Turns in one plane each, and the order they were made in; the first pair answered
gos:
[  9  -7  15  -5  -1   5  -5  -7 -11 -35 -15  19] => [ -9  -2   5  -8  24   4  -5  -1  -4 -25 -21  16]
[-25  -4   3 -10  32  14   1   8   9   1 -24   4] => [-27  14  -5   5  21  -9  16 -25   6  10  -1   0]
[  3   1  19  -5   9   4  -9 -10  -4   6  11  -9] => [ 4  0 16  1  6  4 -6 -7 -5  1  6 -8]
ter:
[ 4  0  3  0 10  8 -1  3  0  1  4 -6] => [ 1  4  3  3  4  8  4  1 -1  0  5 -2]
[ -5 -13 -13  -6   5  10   1  -8   2   0  -8   7] => [ 12  -9  -9   5 -16  10  -7  -7   5   0   1   4]
[ -4  -1   6   5 -11  -9   0 -20  -6 -30   2 -11] => [ -2  25  -3  -7 -12 -10   0   1   2   8   2 -27]
kitid:
[-48  12   5  15  43  -5  13   1 -14   9 -11  -8] => [ -9  28  -1   3  11  -1  13  29  -6  48   5 -28]
[ -2  10 -19   0  20 -13   5   6  -1  21  -6  -6] => [ 21   6 -14  -9  -5  -2   1  17  -4  20   0  -8]
[ 11   7   1 -23   1 -23  16   7  -9  -8   3  -2] => [ 12   0  -2 -24   0 -19  16  10 -16 -15   2  -1]
Pairs:
Each pair is 2 to 3 turns apart.
[-10 -17  14  18  -2  -4   3 -28  -3 -50   9  19] => [-25 -19   6   4  33  12  -7  -5  -3 -38 -16  21]	gos then gos
[ 31  -4  13   9 -39 -17   6 -16   7 -10  24   5] => [-13   1  -4  24   5 -24  19 -37  -1 -15  20   3]	kitid then kitid
[ -8  -6   7 -17  -1  15 -15  19 -23   1 -12  -4] => [  0   5  11  -4 -33  -2  -3 -14 -18  -3  24  -6]	gos then gos then gos
[ 26   0  12   5   1  27 -16  35  13  19 -20 -13] => [  1  22 -15  25   5 -15   7  -3  17  45  11 -23]	gos then gos
[-51 -27   2 -15  57  14  -9  40  -4   9 -63   8] => [ -3 -55  33  -5  -3  32 -15  37 -11 -54 -51  35]	kitid then kitid then ter
[ 18 -12  12  -1 -16  -6  -1 -25  -7 -42  21 -21] => [  6 -20  14  -3   5   8  -5 -18  -4 -49  12 -17]	kitid then gos
[-22   4  -5 -16  45  21  -6  26  -7   5 -27   5] => [ 15   5   4 -27  11  27 -16  39   1  16 -25  -2]	kitid then kitid
[  3  42 -26   7   3 -41  19   0  10  63  38 -57] => [ 62 -28  39   0 -48  33 -18  27  -7 -49  14  -5]	ter then ter then gos
[ 28   1  12  17 -40  -3   3 -22 -12 -24  21  17] => [-26  12  -5  18  12 -24  17 -35 -12  -3  19   3]	kitid then kitid
[ 27  -4  -8 -21 -18  23 -12  22 -10   6 -11  21] => [ -7  20 -33 -13   7 -13   7  -1  -3  42   2   7]	gos then gos
[ -1  16  -5 -20  14  10  -8  33   1  36 -14 -13] => [  9  31 -10   7 -35 -15   2  -4   1  21  27 -13]	gos then gos
[ 21  24 -16 -16 -28  -7   0  20  -3  40  16 -17] => [-41  -6  -7  11  36 -15   5 -28  -9 -26   7  18]	kitid then kitid then kitid
[ 30  12 -50 -38  46  40 -16  32 -16  44 -41 -22] => [ 12  24 -65 -28  58  23  -2  17 -12  57 -25 -22]	kitid then gos
